128 stands for zero in the data rows.
Here are some points, each followed by its number:
[131 108 115 123 130 127 148 120 163 160 140 133 134 102 145 122 139 157
 132 145  98 105 103 141 110 132 165 122 133 157 150 110 137 107  98 150
 129 106] 0
[140  94  64  78 125 107 147 174 120 200 136 132 145  78 114 114 128 156
 105 154 134  57  99 144 115 105 160  96 141 139 117 147 140 128 101 119
 104 119] 1
[132 162 157  88 114 138 139 121 115  99 126 113 125 144 101 142 150 137
 134 119 150 152 144 112 141 133 114 137 141 128 115 141 104 179 169 118
 101 156] 2
[130 142 146  77 101  98 121 135 127 104 117 111 122 160 164 137 142 126
 125 140 122 154 130 122 151 127 131 142 140 130 108 122  98 173 160 112
 116 168] 3
[137 121 121 100 131 141 153 157 142 147 141 130 136 103 126 129 158 147
 113 134 124 100 124 141 116 123 151 118 127 144 112 117 106 138 112 131
 106 137] 4
[121 139 133 132 126 130 112 133 128 114 118 129 115 145 115 123 123 124
 136 116 132 132 139 117 120 129 107 129 130 115 125 126 131 143 131 121
 138 122] 5
[138 121 147 161 144 145 138 117 114 169 128 130 154 103 115 133  46  95
 143 116 157 132 129 153 130 126 101 162  95 112 129 166 131  90 105 126
 143 115] 6
[122 125 201 227 188 148  83  85  20 125 109  50  79 161  84 174   0   0
 174  66 195 217 194  99 145  88   0 187  97  10 113 252 121  90 204  76
 164 139] 7
[132 101 130 163 142 138 148 124 115 165 145 135 131 103 119 134  81 121
 129 142 141 107 126 157 137 124 146 141 119 119 157 163 135  74 119 134
 161 110] 8
[139 109 122  90 129 119 146 165 171 151 121 147 150 102 158 109 156 130
  93 156  87  71 141 135 109 111 188  99 133 161  95  73 112  99  99 155
 105  99] 9
[152 102  87 154 150 122 137 155  98 176 108 123 114 110 125 117 111 154
 126 165 137  84 106 143 124  98 159  80 164 127 182 112 171  62  81 165
 167  50] 10
[136  86 171 192 163 151 192 116  62 180 146 138 134  81 111 167  14  75
 128 143 167 148 152 202 132  82 138 141 103 112 166 202 158  33 114 115
 170 122] 11
[119 129 128 145 134 118 118 133 110 116 136 118 112 135 124 139 132 118
 131 129 129 140 154 132 123 122 131 123 127 120 127 123 129 130 122 118
 129 136] 12
[127 171 159  91 110 115 131 146 105 109  79 106 109 143 107 169 160 142
 125 108 192 138 153  88 142 145  69 117 140 124  95 135 150 212 167 100
  95 145] 13
[ 98 157 161 169 127 114 143 123  93 112 139 132 137 133  92 135 101  94
 138 123 123 167 176 118 121 134 109 179  60 107 100 110 113 140 116  90
  82 196] 14
[137 115 153 188 153 135 105  99  86 124 101 106 111 132 124 148  47  70
 150 110 152 167 133 121 140 117  69 149 111  86 129 184 133 111 165  93
 150 125] 15
[141 120 119 120 132 121 116 132 130 137 118 125 125 128 136 123 120 118
 121 126 136 119 123 124 133 124 124 129 131 118 114 142 135 139 146 114
 132 122] 16
[ 88 180 135 104  78 140  91  83 179  23 161 160 152 183 190  88 248 187
 123 136  25 171 127  33 155 189 151 148 145 139  85  62  58 210 175  96
  90 165] 17
[128 130  86  84  96 142 102 100 199 122 165 130 151 129 168 108 150 162
 137 115  88 118  72  96 130 153 113 143 112 118 112 110 128 202 173 109
  94 124] 18
[148 144 121  85 122 112 124 155 114 137 120 111 122 135 116 125 149 132
 110 130 153 117 122 135 125 127 124 119 132 126  92 142 116 164 134 126
 106 152] 19
[157 111  84  56 102  94 138 165 138 197 125 139 132 103 177 112 169 153
  90 161 171  91  67 145 150 118 193  89 172 150 138 149 152 118 133 132
 111 154] 20
[132 117 106 142 129 139 111 115 148 130 127 148 117 113 157 101 142 149
 116 137 104 113 111 121 126 122 166  99 146 121 141 133 155 102 117 146
 137  90] 21
[127 115 130 139 137 132 143 135 126 145 114 149 132 113 126 125 117 130
 124 133 129 102 131 135 134 124 138 126 130 130 154 134 126 101 103 143
 152 108] 22
[131 130 117 148 137 126 121 131 109 120 125 121 119 138 127 119 127 125
 119 126 131 134 145 128 122 121 127 126 129 129 128 137 143 120 120 129
 143 117] 23
[121 154 143 143 125 132 108 124 108  92 122  98 104 155  92 139 105  96
 151 107 145 155 143 114 112 149  68 136  98 111 125 114 147 158 138 116
 128 137] 24
[117 154 144 148 123 132 118 131 106 105 119 112 113 145 109 131 122 114
 134 102 136 143 143 116 119 118  93 137 119 126 125 116 133 134 128 128
 124 145] 25
[130 119 113 121 121 133 132 112 164 125 134 139 130 123 154 109 169 159
 127 134  94 112 110 123 128 138 150 117 145 137 138 107 126 118 134 134
 139  95] 26
[126 149 142 129 133 135 114 134 110 104 132 115 130 131 127 134 144 116
 127 122 126 133 168  96 139 139 108 143 110 104  77 143  88 170 153 102
 102 166] 27
[140 150 132 121 135 117 121 162  97 120  65  61  95 175 148 153  71 108
 126 153 169 181 166 158 154 129 111 136 156 131 154 134 125 122 145 140
 148 133] 28
[133 158 139 109 118 124 118 134 116 127 100 119 129 138 107 132 138 136
 131 114 176 134 138  98 136 143  82 129 134 102 110 142 149 170 145 105
 133 126] 29
[107 132 122 138 111 148 107 146 104 103 125 109 104 161 105 115 141 129
 140 121 128 129 153 116 129 130 115 101 162 132 135  93 136 123 124 141
 131 104] 30
[128 144 144 168 153 122 134 131  98 137 101  80 106 143  93 137  46  86
 153  94 176 153 147 137 102 132  55 154  89  95 127 148 159 148 132 103
 122 149] 31
[ 98 157 163 137 150 138 127 136 129  81 104 157 135 147 100 112 128  61
 121  97 116 162 140  93 110 116 105 154 100 128  63 109 106  63 103 154
 135 149] 32
[112 143 118 115 102 120  77 106 152 111  82 157 124 160 127 119 140 156
 142 108 107 130 109  62 153 140  99 141 157  89 115 131 138 151 155 130
 154  66] 33
[ 99 177 141 148 132 138  87 137 108  64  92 138 122 168  91 133 121  98
 147  79 146 168 173  92 143 132  57 164 128 110 108 134 125 147 159 122
 143 118] 34
[ 91 157 160 168 135 134  98 108  63  48 100  95 103 182  65 133 114  93
 144  77 146 200 177  96  95 132  46 155  95 135  99 107 118 158 120 116
 108 169] 35
[ 93 128 135 127 107 116 139 129 133  72 150 134 112 148 129 113 229 148
 115 133  42 123 163  90 110 130 175  82 141 177 132  39  92 115  93 153
 106 140] 36
[121 144 153 135 125 137 139 134 102  96 124 121 125 150 109 133 131 110
 132 123 135 147 158 121 127 123 115 144 119 134 116 107 107 129 128 126
 110 159] 37
[118 125 132 120 120 113 125  96 166  89 166 132 146 135 140 117 199 158
  96 135  69 143 141 106 120 128 172 116 125 155 121  92  87 155 149 119
  99 165] 38
[126 150 154 151 126 125 136 120 109 108 108  99 113 145 125 146  45  72
 154 116 179 173 140 142 143 128  73 156 123 108 133 139 153 157 165 120
 124 138] 39
[121 123 118 136 133 123 107 130 121 124 119 121 118 131 124 125 136 118
 129 122 126 132 136 130 135 120 123 126 138 122 134 130 133 119 125 128
 143 116] 40
[137 105  98 136 139 145 119 131 120 151 131 116 116 123 123 115 105 131
 137 121 133  99 112 143 119 122 131 114 124 134 171 140 160 108 109 141
 154  83] 41
[117 129 120 127 118 134 110 122 135 116 115 151 128 138 113 111 146 133
 123 124 109 126 129  95 130 132 117 132 131 117 123 133 127 128 131 136
 140 108] 42
[134 117 110 150 137 154 113 129 123 134 124 125 110 137 119 118 111 130
 128 120 123 115 120 126 121 131 123 110 124 130 150 113 169 116 107 145
 156  90] 43
[141 121 118 106 136 109 103 132 140 119 129 103 152 113 143 113 145 127
  98 132 120 105 114 118 136 138 126 106 121 101  96 159 130 147 153 101
 117 105] 44
New points follow, each followed by the numbers of its three nearest points above by angle, nearest first.
[146 185 175  67 121 150 143 125 111  88 117 102 121 158 108 147 152 136
 125 124 144 164 140  72 142 138 109 126 142 127 104 145  94 183 176 111
  97 148] 2 13 27
[125 109 153 146 165 107 193 136  77 147 144 118 117 125  90 154  95 107
 134 145 125 111 155 185  73 113 160 114  87 159 153 112 109  77  64 146
  78 160] 11 8 14
[120 133 120 133 127 139 111 133 119 112 125 126 114 140 116 119 138 130
 145 120 124 125 135 123 124 128 114 120 135 128 131 119 130 125 127 131
 138 110] 30 5 40
[108 163 137 104 110 168 122 136 131  62 108 132 116 168 110 110 161 129
 141  84 113 138 148  93 166 116 108 152 164 117 125  98 106 149 145 136
 123 119] 34 17 30
[120 139 122 126 134 113 136 145 106 120 138 133 128 129 110 124 134 124
 130 119 137 140 128 135 121 135 119 129  92 133 113 130 129 155 140 110
 112 163] 14 27 35
[149 137  86  64 101 127 103 142 155 131 132 130 109 126 161  82 182 159
 104 136 106  90  98  82 117 132 142 103 141 127  88 114 114 161 151 109
 106 117] 18 44 26
[138  99 133 152 140 140 136 120 126 156 133 142 130 110 119 132  76 109
 148 119 146 115 129 154 123 131 117 156 108 119 137 139 123 108 114 138
 146 112] 6 8 11
[136 114 123  85 134 133 165 157 142 164 137 131 145 102 131 126 158 153
 103 138 115  91 128 140 114 123 157 109 121 140  94 112  93 138 104 110
  98 161] 4 9 1
[114 102 132 167 142 103 139  87 137 132 167 127 126 113  90 175  95 124
 112 138 163 140 149 183 119 115 152 106 161 128 155 169 127 120 111 134
 138 151] 11 8 6
[117 170 142 118 123 101  92 135 181 144  95 165 156 125 170 110 102 101
 121 134 134 125 117 118 186 130 117 160 164 117  94 140  95 148 132 120
 146 100] 33 16 3
[ 78 145 119 104  97 141 126 114 162 104 156 145 125 153 130 115 198 166
 142 115  97 128 106 100 125 143 146 155 118 154 120  89  64 164 141 138
  75 163] 17 38 36
[123 130 127 133 126 128 119 119 130 125 139 138 133 122 118 130 116 124
 137 123 132 139 126 127 131 139 118 146 116 112 128 132 128 140 121 132
 121 136] 14 24 31
[109 133 122 117 124 133 130 131 124  94 134 134 126 146 132 120 174 140
 118 131  93 130 144 106 122 123 143 120 127 149 126  88 116 128 109 136
 118 136] 36 38 17
[118 131 146 171 157 129 126 151  84 101 112 128 119 128 118 144 103  98
 131  94 149 151 176 120 147 122 101 147 123 121 126 146 128 109 115 140
 149 135] 7 15 34
[129 126 138 130 135 127 136 134 136 124 137 142 136 122 129 128 130 123
 124 129 128 130 140 133 126 127 137 137 131 128 126 124 119 127 126 131
 132 129] 9 4 32
[ 99 142 113 128 126 147 101 132 110  86 122 106 100 168 103  94 147 145
 125 119 101 124 155  95 119 125 115 124 135 137 126  90 129 147 148 125
 137 107] 30 5 42
[119 144 128 110 111 126 119 136 135 127 130 128 124 152 136 127 150 141
 120 117 143 139 139 106 140 138 110 129 125 121 131 129 150 167 132 104
 116 150] 13 29 2
[134 121 103 137 111 140  90 112 167 146 117 151 135 124 155 115 101 126
 150 131 120 110  91 117 141 153 108 133 142 120 138 131 151 137 137 136
 162  59] 33 43 21
[141 122 137 130 154 135 155 117 110 134 124 119 132 114 109 152 120 132
 129 134 154 133 137 142 133 116 142 122 133 133 141 148 128 101 121 137
 141 122] 11 8 22
[114 144 139 124 135 114 135 100 128 115 152 154 144 133 118 117 123 114
 138 115 133 142 128 129 123 138 112 161  90 116 124 119 114 154 139 149
 104 167] 14 37 27
[131 124 104 146 126 131  89 118 152 135 114 130 136 126 144 110  99 123
 144 124 133 110 108 122 139 143 104 135 132 109 134 137 148 130 132 134
 149  87] 33 43 41
[136 138 162 147 146 120 149 127 109 117 139 122 130 106 109 159 116 110
 128 135 161 165 155 149 137 128 133 150 118 120 120 159 104 100 139 125
 110 186] 14 37 11
[128 132 159 145 133 120 144 133 121 104 142 125 126 128 117 139 136  95
 130 120 151 158 158 132 133 127 134 143 115 119 116 174  99 129 134 114
  99 194] 14 37 27
[129 125 143 136 139 122 145 133 125 132 138 142 142 116 119 140 131 132
 131 137 134 129 143 138 113 130 137 135 124 130 145 132 119 123 112 132
 122 141] 11 22 8
[179  75 169 243 192 187 193 111  46 230 125  88 113  82  81 167   0  14
 201  94 224 156 152 241 102  83  26 192  33  78 167 241 159  72  99 119
 140 127] 6 11 31
[103 145 113 104  96 132 126 110 151  86 152 136 148 166 126 118 168 157
 136  99  85 146 108 107 129 148 133 132 118 149  90  90 116 169 142 128
 105 167] 17 38 18
[101 171 112  75  76 137 156 112 176  65 160 158 155 158 169  96 196 178
 147 115  81 166  92  88 130 171 141 152 133 159 118  51 101 192 140 119
  69 174] 17 38 18
[126 115 143 113 132 130 143 143 147 136 124 142 148 118 133 125 140 128
 115 148  97 118 133 138 123 113 144 124 126 127 113 101 119 120 112 135
 120 118] 9 4 0
[125 122 147 140 138 119 139 132 124 118 142 147 130 118 113 142 129 116
 120 121 141 132 158 153 131 128 138 140 121 120 125 117 118 128 116 142
 121 148] 14 37 12
[ 87 158 125 113  79 153  90 116 156  57 141 145 133 155 180 105 194 168
 124 122  74 152 126  69 143 159 121 145 139 117  97  92  99 180 168 105
 113 133] 17 18 38
[ 97 178 136  83 108 121 146 107 135  69 141 144 141 163 135 131 207 148
 134 128  84 165 125  80 125 136 158 137 133 159 126  87  91 161 141 126
  83 184] 17 38 36
[125 162 188 162 135 148 126 147  43  74  83  69  70 160  60 148  94  86
 179 106 191 164 189 118 105  89  46 136 137 130 111 132 116 118 147 113
 135 146] 25 35 24
[ 97 145 150 154 112 125 117 128 114 104 135 130 124 133 102 133 107 106
 140 121 138 151 159 126 130 145 102 163 106 112 118 114 115 191 125 118
 101 165] 14 35 24
[111 139 133 117 125 114 137 130 112 108 146 110 135 134  90 141 136 139
 119 114 120 153 137 119 122 133 125 131  84 135 113 125 117 161 138 106
  97 174] 14 27 2
[107 125 169 183 164 127 140 133  36  78 127  78  84 161  66 147 123  98
 125 120 140 150 225 136  75  99 101 123 112 136 113 132 100 107  78  96
 123 187] 12 37 35
[128 124 124 136 132 126 136 120 132 137 129 126 127 115 132 117 134 136
 116 138 120 119 123 133 125 128 155 111 131 130 115 133 155 107 114 139
 141 120] 21 0 10
[127 140 141 131 126 107 108 139 160 139 116 135 149 127 118 138  83 104
 131 115 141 135 111 133 138 130  95 150 113 109 110 145 138 139 141 124
 125 135] 39 31 6
[123 146 112 110  84 158  61 137 153  74  95 119  90 158 136  86 163 164
 150 105 110 109 128  61 142 143  76 123 168  91 122  84 157 182 190 106
 161  45] 33 42 5
[119 142 149 139 149 118 107 130 120 117 136 121 118 147  77 134 119 118
 135 114 132 140 137 128 121 125 102 151 112 132 121 117 100 144 118 125
 122 170] 35 37 14
[133 117 115 113  88 147 107 113 175 107 126 161 123 148 154 103 142 154
 132 101 115 129 101 104 160 148 132 131 144  97 136 129 140 142 172 126
 128  93] 33 18 26
